(in the rows, 128 means zero)
Each named turn below is shown by a few rows before and after it. Which turns, in which order, take the first row of each later pair to the second? The first pair is answered.
j47 (before -> after):
[ 92 114 165 118 143 126 117 142] -> [113 113 157 103 102 137 104 142]
[116 185 123 144 106 106  90 125] -> [133 165  93 149 106 113  79 130]
[111 110 149 124 157 141 174 137] -> [127 125 168 101 111 150 166 134]
j875 (before -> after):
[173 140  75 147  81 118 113 113] -> [108 166 109 183 142  92 102 110]
[117 112 176 120 104 135 113 149] -> [162 134 133 119 112 142 178 115]
[134 141 113 147 106 122  99 131] -> [137 152 104 154 116 116 117 120]
j212 (before -> after):
[116 174 131 155 109 121 130 119] -> [111 155 128 152 101 127 100 137]
[156 114  93 131 167 110 111 141] -> [154 157 134 113 152 102 160 111]
[152 126 136  99 102 136 156 150] -> [151 106 116 109 109 139 132 165]
[108 168 162 119  78 117 102 110] -> [111 120  97 148 113 122  62 138]
j332 (before -> after):
[128 142 132 103 117 113 150 134] -> [125 150 124 111 127 111 155 132]
[132 159 148 115 110 129 136 134] -> [143 137 135 111 128 135 161 139]
[124 162 121 144 164 126 168 102] -> [114 162 176 119 100 131 115 123]
[119 106  96 127 156 144 133 149] -> [100 147 112 142 140 131  97 140]
j281 (before -> after):
[134 161 150 116 110 124 153 107] -> [146 134 140 108  82 134 114 131]
[ 82 158 158 144 120 117  90 127] -> [135 182 102 145 109 123 137  91]
[124 146 148 113 110 130 146 129] -> [134 140 136 109  98 136 141 134]
[137 108  88 158 148 120 149 151] -> [117  97 110 161 150 119 129 166]
Now pairs of rows:
Between the rows of a pair lie 2 to 3 turns.
[116  91 118 124 143 141 108 150] -> [144 100  89 124 136 144 129 134] | j281 then j281
[120 108 167 104 103 128  86 141] -> [101 138 149 134 178 108 150 104] | j47 then j281
[ 93 137 136 140 173 132 165  85] -> [ 97  96 129 130 111 150  63 130] | j47 then j875 then j212
[101 152 167 152 181 116 157 118] -> [160 141 166 103 115 145 181 114] | j47 then j875 then j332
[139 107 137 114 128 131 146 139] -> [119 127 121 144 153 119 128 131] | j332 then j281 then j47
[125 146  91 149  94 126  80 106] -> [128 102  66 154 158 132 131 115] | j47 then j332 then j212
[108  71 166 115 146 139 118 159] -> [116  66 153 114 139 142 108 163] | j47 then j47 then j47
[ 98 131 160 162 173  98 148 132] -> [173 131 136 118 101 123 183 113] | j47 then j281 then j332
[147 140  72 132 135 133 143 106] -> [109 160 168 102  98 128 127 115] | j47 then j212
[148 176  95 148  98  90 130 111] -> [127 182 123 144  93  85 113 115] | j212 then j875
[ 93 158 167 138 133  92 132 111] -> [159  94 130  96 105 133 168 130] | j332 then j875 then j47
[130 127 144 100 119 151 145 139] -> [105 148 157 116 124 136 122 133] | j332 then j47 then j875
[126 110 131 119  97 135  84 151] -> [157 150 113 113 105 131 157 109] | j212 then j212 then j47
[127 176  96 170 149 102 153  98] -> [162 133  63 156 101 121 108 129] | j212 then j281 then j47
[132 150 146 147 148 111 161 100] -> [160 148 128 133  89 124 124 104] | j47 then j875 then j281
[162 156 132  82  51 148 140 109] -> [141 168  62 147  99 121  76 111] | j47 then j332
[108 177 134 173  89 114  49 162] -> [110 176  87 208 153 103  86 147] | j212 then j281 then j281
[158 150 109 128  82 119 101 121] -> [139 145 159 111 125 120 180 111] | j332 then j47 then j212
[119 131 149 129 118 122 106 154] -> [140 116 107 135 130 127 118 153] | j212 then j875
[ 98 115 130 128 193 104 120 137] -> [123 179 113 137 137  96  95 102] | j875 then j212 then j332
[191 112  99 105 115 155 189 117] -> [119 128 126 151  97 132  38 149] | j332 then j47 then j281
[142 136 156 102  96 142 139 127] -> [120 162 128 147 152 123 149 102] | j875 then j281 then j875
[109 127 168 111 118 121 136 121] -> [154 115  99 123 118 128 148 110] | j281 then j47
[118 120 127 127 175 103 204 117] -> [161 138 142  85  90 119 192 115] | j212 then j281
[ 94 130 197 112 139 133 147 137] -> [159 104 140  89 113 154 178 134] | j332 then j212 then j875
[111 120 108 162 131 138 122 152] -> [139 119 102 145 104 142 127 149] | j212 then j281
[130 161 159 123 137 139 161 121] -> [130 123 171 103 133 152 144 147] | j875 then j332 then j212
[141  89  78  97 104 142 118 149] -> [ 82 133 159 101 153 114 163 127] | j47 then j47 then j332
[113 153 145 136 139 112 143 116] -> [152 112 117 110 107 138 146 129] | j332 then j875 then j47
[125 118 170  92 146 144 186 132] -> [141 170 103 139 158 126 175  95] | j47 then j332
[113 165 127 150 156 113 143  96] -> [119  82 129 126 169 137 146 141] | j875 then j332 then j281
[148 109 115 100 114 129 134 140] -> [111 154 118 137 143 104 111 126] | j47 then j332
[117 177 135 139 129 101 142  98] -> [126 134  99 143 106 115  77 133] | j281 then j875 then j281
[124  71 127 101 112 155 123 151] -> [115 127 159 100 130 139 183 113] | j47 then j281 then j47
[110 130 182 159 133 110 104 118] -> [140  83 178 118 119 134 134 137] | j332 then j47
[112 143 173 114 166 130 215 110] -> [105 112 134 139 208 129 194 125] | j875 then j332
[126 133 201  74 100 139 156 138] -> [159 112  52 147 178 127 142 128] | j281 then j212 then j332
